(in the rows, 128 means zero)
Each path is a new rotation, seen through one point. The rows after it are directions, each followed by how far the rotation turns it, in degrees a step (0 if it stays put).
Each turn is a multiple of 5 degrees from 10 to 175, or 0.
Each row of a path follows its step; steps can be skipped.
Path 1:
step 0: [118 133 120 139 144 129 131 141 131 126 122 129 138 123 130 141 129 115
 133 131 123 135 137 123 135 144 116 133 123 127 143 133 129 141 129 116
 132 126 114 127 133 134 128 131 136 117]
step 1: [121 116 139 130 111 131 128 111 123 127 128 121 130 116 127 124 125 134
 135 131 128 117 135 123 127 126 121 136 125 136 126 137 134 120 120 125
 111 137 134 134 136 109 115 133 118 129]
step 2: [130 129 126 125 130 137 118 147 141 120 101 121 123 129 132 137 129 137
 128 119 113 127 131 126 131 122 128 121 121 131 138 126 119 125 132 140
 131 119 127 127 117 131 135 117 120 126]
step 3: [131 129 140 124 136 126 132 140 125 146 135 131 129 120 113 108 131 128
 127 128 134 128 133 129 126 129 112 114 127 134 118 134 137 141 112 123
 128 136 125 142 127 133 125 133 126 137]
step 4: [124 137 136 140 126 127 121 117 133 127 132 119 142 133 148 128 123 140
 126 127 125 123 113 121 132 130 130 125 124 114 137 129 125 134 128 123
 126 137 132 114 106 120 130 118 129 132]
step 5: [135 131 127 114 140 132 132 126 119 134 114 130 125 115 120 130 127 133
 130 132 131 131 151 129 119 127 129 134 129 104 135 134 133 127 133 137
 135 130 134 129 129 138 119 141 133 124]
step 6: [125 108 144 124 132 126 119 134 126 124 135 126 117 132 129 121 144 124
 137 125 121 128 104 123 137 121 121 123 144 126 127 135 129 119 136 121
 124 130 138 118 132 122 127 126 130 133]
step 7: [125 136 121 125 128 123 133 125 115 137 126 131 123 137 131 141 122 142
 136 124 123 117 123 148 119 132 125 114 112 126 128 126 129 128 127 137
 147 117 114 124 128 130 126 127 133 131]
step 8: [131 136 121 115 132 127 134 130 138 126 136 137 121 118 138 121 131 118
 125 141 142 120 120 119 125 127 112 132 125 128 113 126 130 134 134 130
 110 138 138 120 132 136 130 128 135 116]
step 9: [128 127 124 132 147 131 125 120 124 135 144 122 133 122 132 146 129 127
 139 127 129 129 133 120 139 120 138 131 117 128 139 125 125 114 133 122
 124 117 114 122 130 121 133 128 120 145]
step 10: [135 124 120 116 111 137 133 125 124 111 119 126 118 131 121 123 122 127
 128 140 137 135 126 131 112 134 127 115 132 120 121 132 141 120 130 137
 122 129 127 140 131 120 142 130 121 134]
step 11: [115 132 121 134 131 117 119 137 142 136 134 131 132 116 140 118 129 131
 129 124 123 147 119 127 135 118 132 121 134 140 124 130 119 128 146 127
 140 128 117 131 134 136 134 127 125 122]
Speeds:
[129 129 130 126 128 130 127 126 127 125 130 124 133 128 129 129 122 128
 125 130 130 126 130 123 134 127 126 132 125 126 129 127 130 125 130 127
 129 127 130 128 130 129 125 131 130 125]  90
[130 127 127 124 129 125 129 132 132 129 126 132 128 125 132 126 125 126
 127 127 130 125 129 126 125 130 127 132 132 127 132 130 128 127 129 127
 131 127 128 131 131 132 130 123 127 129]  130
[128 129 126 126 128 128 128 129 131 129 125 129 129 130 130 128 128 129
 133 131 126 127 129 127 129 125 123 124 125 125 126 136 125 127 131 124
 128 130 127 129 128 126 127 131 127 132]  0
[124 128 127 125 126 128 127 127 125 128 128 127 131 131 127 130 128 130
 128 129 129 128 126 125 128 132 123 131 133 128 127 126 130 133 126 127
 131 125 126 128 129 123 128 127 127 136]  120
[127 125 130 128 129 128 129 128 125 130 134 129 132 123 127 130 129 129
 128 128 125 129 125 125 128 129 130 128 129 131 124 135 126 127 125 125
 128 125 131 127 129 130 129 126 126 127]  135
[127 130 129 130 128 129 128 124 130 130 129 124 125 127 122 127 131 127
 127 129 131 122 131 129 123 130 128 128 126 126 126 131 130 129 127 128
 130 126 131 131 133 130 129 131 126 129]  160
Path 2:
step 0: [131 129 142 132 135 129 142 132 121 128 129 132 126 134 126 134 142 124
 137 129 131 107 130 134 145 139 127 126 128 124 126 123 128 111 114 132
 128 125 132 128 132 115 143 138 136 118]
step 1: [135 116 140 118 133 122 131 126 123 114 125 144 135 119 135 118 136 124
 128 123 132 131 121 137 141 118 117 134 130 121 130 118 115 134 139 120
 121 127 135 114 138 117 133 134 124 126]
step 2: [124 127 132 111 144 141 117 124 134 135 127 131 134 138 124 137 130 120
 134 118 130 132 131 129 146 118 132 127 133 131 128 133 119 119 141 133
 125 127 127 121 116 119 133 134 136 144]
step 3: [124 112 137 129 125 131 127 112 120 120 137 113 130 127 135 144 121 131
 118 128 120 125 123 136 132 120 126 125 119 146 131 134 118 135 147 134
 130 130 131 132 122 117 125 130 138 121]
step 4: [123 114 128 134 118 129 128 136 126 122 128 115 132 127 125 126 132 126
 120 116 143 135 124 131 138 114 143 133 130 132 121 139 117 132 121 133
 127 130 125 150 125 125 127 119 124 144]
step 5: [130 128 118 124 122 127 131 143 123 116 123 123 136 136 117 136 139 133
 123 136 140 127 111 128 123 134 127 129 109 131 133 130 133 133 140 143
 137 137 133 135 120 140 132 136 127 135]
step 6: [124 116 114 134 124 128 122 124 108 131 112 136 133 137 124 119 122 107
 109 127 128 137 127 131 111 129 128 127 126 123 133 130 133 133 126 123
 135 130 121 131 128 135 137 128 129 132]
step 7: [137 125 128 134 125 141 134 132 130 134 121 123 135 133 121 135 128 112
 120 144 126 117 141 132 116 136 133 123 126 124 119 128 132 122 114 150
 117 126 125 119 122 131 133 131 115 126]
step 8: [126 119 135 132 129 129 132 124 138 125 125 130 140 112 117 110 129 127
 127 144 109 134 117 135 113 131 116 137 130 125 134 121 120 127 119 133
 118 128 131 127 134 132 135 119 126 121]
step 9: [124 131 130 131 140 135 122 134 138 140 112 136 131 119 118 129 130 130
 128 128 121 128 130 124 132 120 112 128 145 138 129 117 131 116 113 131
 137 133 132 121 117 130 118 122 119 143]
step 10: [116 137 119 137 114 133 124 124 129 126 136 126 126 116 131 123 122 137
 123 132 118 131 126 124 122 125 123 122 135 139 133 119 130 115 147 134
 126 128 134 107 121 121 112 131 126 119]
step 11: [128 127 129 141 131 138 115 140 129 130 131 113 118 130 144 111 123 143
 129 126 124 140 131 126 128 129 144 131 141 135 127 122 126 118 122 123
 136 115 115 132 125 125 125 122 133 132]
Speeds:
[135 129 129 127 128 129 129 129 126 129 124 133 131 127 131 126 131 122
 129 131 128 129 130 126 126 129 131 130 124 125 128 128 129 127 126 129
 129 129 126 128 130 127 129 132 131 124]  55
[131 128 123 127 132 133 131 128 128 125 128 126 122 126 131 131 130 130
 128 129 128 126 129 130 128 129 125 129 127 130 129 130 130 127 128 132
 125 133 131 128 128 130 129 132 128 126]  155
[131 126 128 129 131 125 125 125 127 126 126 127 127 130 134 124 127 130
 124 130 124 130 127 132 128 128 124 126 127 125 127 126 129 128 129 127
 130 129 128 133 131 125 127 127 127 130]  145
[133 129 128 131 129 134 128 127 127 125 131 130 132 127 131 131 126 129
 132 125 128 131 126 127 133 124 130 128 129 131 131 126 129 125 133 126
 129 124 129 131 127 127 129 127 126 127]  40
[127 125 131 132 129 128 132 127 124 133 125 128 127 127 128 131 126 125
 130 125 130 127 128 130 125 128 124 128 128 132 127 129 132 128 127 125
 132 127 132 129 129 125 125 130 129 127]  120
Path 3:
step 0: [112 130 133 137 137 125 129 137 122 113 124 138 137 125 138 133 129 130
 113 140 128 127 144 112 119 133 130 137 122 136 124 125 131 141 114 118
 132 137 112 117 123 124 133 126 133 125]
step 1: [124 136 134 134 119 128 111 122 130 136 140 141 134 134 117 130 135 124
 118 135 128 117 134 123 123 142 132 127 113 139 118 139 124 139 120 137
 132 133 120 140 126 145 128 134 136 136]
step 2: [124 131 121 128 122 125 130 120 121 112 121 139 146 127 124 140 106 128
 111 135 119 124 123 129 128 141 128 134 126 141 121 141 124 125 124 119
 126 121 115 131 123 127 142 123 131 121]
step 3: [135 126 133 142 118 143 114 124 127 132 127 123 130 132 124 136 121 131
 114 117 129 130 124 121 118 129 140 127 123 140 130 139 131 131 124 125
 134 119 112 119 135 144 127 150 136 121]
step 4: [129 129 123 130 121 142 127 109 137 116 134 129 122 136 116 139 116 130
 123 123 120 125 114 127 135 125 136 122 129 152 120 129 127 119 126 134
 127 126 130 143 137 115 139 128 133 125]
step 5: [144 124 124 137 114 138 114 127 119 125 125 115 127 127 134 144 125 138
 124 114 129 139 114 123 122 123 115 137 142 122 126 132 130 131 121 129
 133 115 125 130 133 119 141 136 125 125]
step 6: [128 138 126 122 127 142 120 122 132 118 139 121 112 130 139 135 132 136
 138 130 120 122 111 112 130 121 132 121 146 137 122 124 125 120 129 129
 132 119 129 131 138 124 109 136 124 132]
step 7: [134 128 130 133 133 124 120 131 120 119 131 126 121 129 139 133 133 138
 122 118 129 132 121 121 151 124 118 144 139 124 117 123 140 129 121 135
 129 131 144 127 125 106 129 133 139 136]
step 8: [114 127 131 125 120 122 116 123 128 128 123 122 113 133 143 127 144 128
 139 140 123 127 124 108 121 127 115 135 138 119 119 123 121 136 124 112
 130 128 129 135 128 125 117 135 136 134]
step 9: [124 134 134 122 133 120 121 139 121 125 126 138 138 130 142 129 133 123
 121 134 123 116 142 125 134 126 125 133 137 133 111 137 127 126 118 137
 123 141 132 128 128 108 106 132 132 135]
step 10: [114 131 140 127 116 111 124 126 126 124 115 128 125 118 133 123 126 121
 118 131 134 121 142 116 130 143 124 134 134 125 117 127 125 129 123 120
 132 137 137 130 123 143 137 142 143 138]
step 11: [119 124 130 121 126 114 129 126 125 125 120 134 137 144 131 109 131 114
 124 127 123 115 135 127 121 140 130 125 133 144 123 150 136 134 121 125
 125 127 112 136 130 124 120 135 134 122]
Speeds:
[129 127 130 133 127 127 122 130 130 131 129 125 129 125 135 130 127 127
 127 125 131 127 128 130 132 128 128 129 126 125 132 131 129 129 124 130
 127 131 126 126 127 127 130 127 127 128]  160
[128 127 131 127 128 127 126 124 131 131 129 126 126 127 129 127 130 126
 130 131 124 129 126 131 132 131 126 124 130 131 128 126 124 129 127 127
 127 128 124 128 134 132 127 126 129 132]  155
[127 128 127 128 130 130 128 131 128 126 127 123 130 130 132 127 130 125
 131 132 127 131 131 126 124 125 130 129 130 128 133 130 130 132 126 127
 129 122 126 130 131 131 128 128 132 126]  135
[132 128 135 126 129 130 129 126 127 129 125 126 131 128 127 129 123 127
 127 126 132 124 125 129 126 126 127 123 128 130 129 128 129 127 131 127
 128 129 125 133 129 128 131 130 130 124]  40
[128 131 132 126 129 125 130 128 129 124 125 129 125 125 128 130 132 125
 125 129 128 129 132 128 129 132 130 128 127 123 128 130 128 132 131 130
 127 131 123 130 126 126 125 128 129 128]  35
Path 4:
step 0: [139 125 131 118 121 135 126 133 134 109 129 136 123 126 127 148 123 137
 135 126 121 112 140 130 128 131 117 136 133 143 134 135 124 121 137 120
 136 117 117 136 127 120 112 124 122 118]
step 1: [125 121 135 141 128 131 126 109 138 123 144 137 126 132 121 137 126 133
 124 129 133 113 135 115 136 132 113 146 133 137 126 146 129 131 136 138
 116 131 119 127 137 119 133 132 125 118]
step 2: [134 127 136 120 119 135 115 128 139 123 122 153 119 137 130 125 120 125
 126 120 130 128 133 134 140 131 117 143 131 140 137 123 120 117 137 138
 127 128 119 127 133 130 136 117 145 118]
step 3: [118 131 134 144 134 138 108 130 135 126 134 137 119 124 136 142 129 135
 130 130 125 116 133 138 136 135 123 130 136 146 119 138 122 126 135 129
 130 110 125 138 113 117 130 125 137 121]
step 4: [141 131 134 130 124 132 113 123 130 117 133 132 133 121 135 137 129 138
 124 135 143 131 139 123 140 125 110 134 124 143 122 122 135 128 130 146
 121 123 114 137 138 125 116 139 136 118]
step 5: [128 123 139 127 132 125 126 127 139 118 131 136 126 128 136 132 135 116
 129 125 114 117 158 118 144 138 124 142 132 136 127 122 126 123 143 146
 133 122 124 131 120 135 130 128 135 130]
step 6: [139 125 135 135 126 141 136 129 142 114 130 136 127 136 141 141 123 136
 137 148 130 129 126 126 141 125 109 133 131 137 120 135 120 127 133 135
 119 122 128 132 113 133 143 126 137 128]
step 7: [139 137 123 126 142 130 114 132 130 122 121 129 130 129 126 129 125 126
 117 134 145 124 147 118 139 138 120 128 132 134 126 133 121 108 128 141
 115 113 119 131 123 117 141 129 137 127]
step 8: [123 131 130 146 123 132 130 136 140 108 137 127 136 124 139 128 110 132
 126 130 126 127 140 117 142 137 128 120 128 149 126 117 123 112 139 134
 137 121 131 129 133 128 130 129 137 128]
step 9: [144 122 130 134 138 130 132 118 145 119 122 124 142 118 138 138 116 130
 133 130 133 126 142 134 134 129 123 129 128 137 131 129 133 131 137 139
 126 114 113 142 123 130 146 119 116 125]
step 10: [131 146 116 148 131 138 127 115 143 120 120 135 133 122 127 131 126 120
 132 137 133 126 150 115 135 121 120 133 127 128 133 129 121 128 130 139
 120 120 132 119 134 132 136 121 142 132]
step 11: [135 138 130 129 132 127 126 138 140 111 125 133 136 129 130 122 112 125
 128 152 122 135 140 136 126 149 125 130 127 138 138 126 129 135 135 130
 132 121 125 133 125 116 137 123 146 132]
Speeds:
[126 128 127 127 129 127 123 126 126 129 133 130 131 130 129 125 126 124
 127 132 130 127 131 121 129 129 129 130 126 125 129 125 129 127 124 127
 128 132 127 128 133 127 128 127 131 127]  120
Path 5:
step 0: [133 124 130 135 114 139 131 113 116 118 127 139 126 137 137 152 130 116
 124 125 134 138 133 122 125 145 128 125 126 134 126 135 134 125 144 120
 123 130 134 130 135 121 130 125 133 139]
step 1: [124 136 124 134 131 129 136 134 135 125 123 133 117 128 137 134 135 133
 125 122 128 132 114 131 129 138 115 115 111 133 123 130 139 140 137 127
 111 135 125 122 131 135 137 127 152 130]
step 2: [110 123 123 135 119 124 133 129 124 118 128 140 121 124 140 130 119 114
 141 131 132 138 134 127 119 133 123 124 141 140 138 129 145 124 125 120
 121 136 118 119 142 127 128 125 138 137]
step 3: [122 133 136 121 117 144 124 124 133 130 128 118 120 115 131 136 130 124
 129 129 148 126 125 121 123 145 116 112 125 132 127 127 123 135 136 124
 113 139 120 114 139 134 131 130 128 122]
step 4: [122 121 131 139 123 138 137 129 138 125 127 143 134 122 123 138 134 111
 138 140 124 137 110 133 116 141 120 133 133 125 134 134 129 132 133 126
 115 123 126 122 139 117 120 125 136 125]
step 5: [124 128 137 126 138 137 134 129 119 130 137 131 131 121 137 135 132 132
 132 113 131 137 119 124 116 136 122 132 129 126 123 122 131 133 138 109
 117 155 128 114 130 130 122 118 130 131]
step 6: [113 131 119 129 128 125 148 137 127 117 137 140 141 111 124 130 124 119
 135 123 129 118 116 134 124 140 122 116 127 132 132 130 115 124 128 114
 125 130 121 118 132 123 139 134 136 126]
step 7: [110 124 137 132 129 137 127 131 116 128 136 137 130 120 133 136 132 123
 137 123 138 122 126 120 122 136 142 112 139 110 131 127 136 144 128 123
 119 126 127 113 124 129 126 125 120 129]
step 8: [128 143 130 147 123 134 135 118 114 123 134 138 134 120 114 136 133 114
 123 122 134 128 117 124 136 142 124 118 121 118 131 131 119 120 140 125
 125 137 134 125 135 123 122 130 128 137]
step 9: [115 119 124 141 130 124 137 131 117 131 131 137 122 135 140 129 138 128
 131 117 129 126 127 141 129 148 132 123 123 117 130 129 127 139 140 120
 112 129 134 128 116 121 133 116 142 128]
step 10: [122 147 120 146 127 115 125 132 116 129 138 139 127 123 126 122 116 125
 135 123 137 131 132 134 128 132 121 115 132 118 125 127 136 121 125 126
 115 140 123 115 137 136 131 125 139 137]
step 11: [118 123 124 129 121 123 122 121 120 135 131 130 118 118 134 134 128 116
 130 130 155 122 136 133 131 146 125 118 131 131 141 128 121 125 137 120
 120 118 137 118 134 121 136 116 127 124]
Speeds:
[127 131 126 124 125 128 129 129 133 127 128 130 127 133 132 130 130 126
 130 129 130 127 128 127 130 125 128 131 126 133 125 133 132 127 132 129
 126 128 129 127 132 131 129 127 125 129]  25
[125 133 128 126 129 129 126 129 128 124 126 129 132 125 128 127 125 130
 126 129 127 131 123 129 134 129 124 127 125 126 127 124 128 125 128 133
 126 129 130 127 130 130 129 129 128 126]  160
[124 130 122 129 128 125 129 132 128 126 128 124 127 126 129 125 126 133
 130 123 126 127 129 128 128 127 131 130 130 133 127 125 128 126 128 125
 122 128 126 129 128 126 128 130 129 130]  90
[127 126 124 125 124 127 129 131 125 131 127 129 129 130 128 125 127 124
 128 125 129 128 130 128 128 130 125 124 129 129 127 127 129 128 120 126
 129 127 128 125 127 133 128 132 126 125]  90
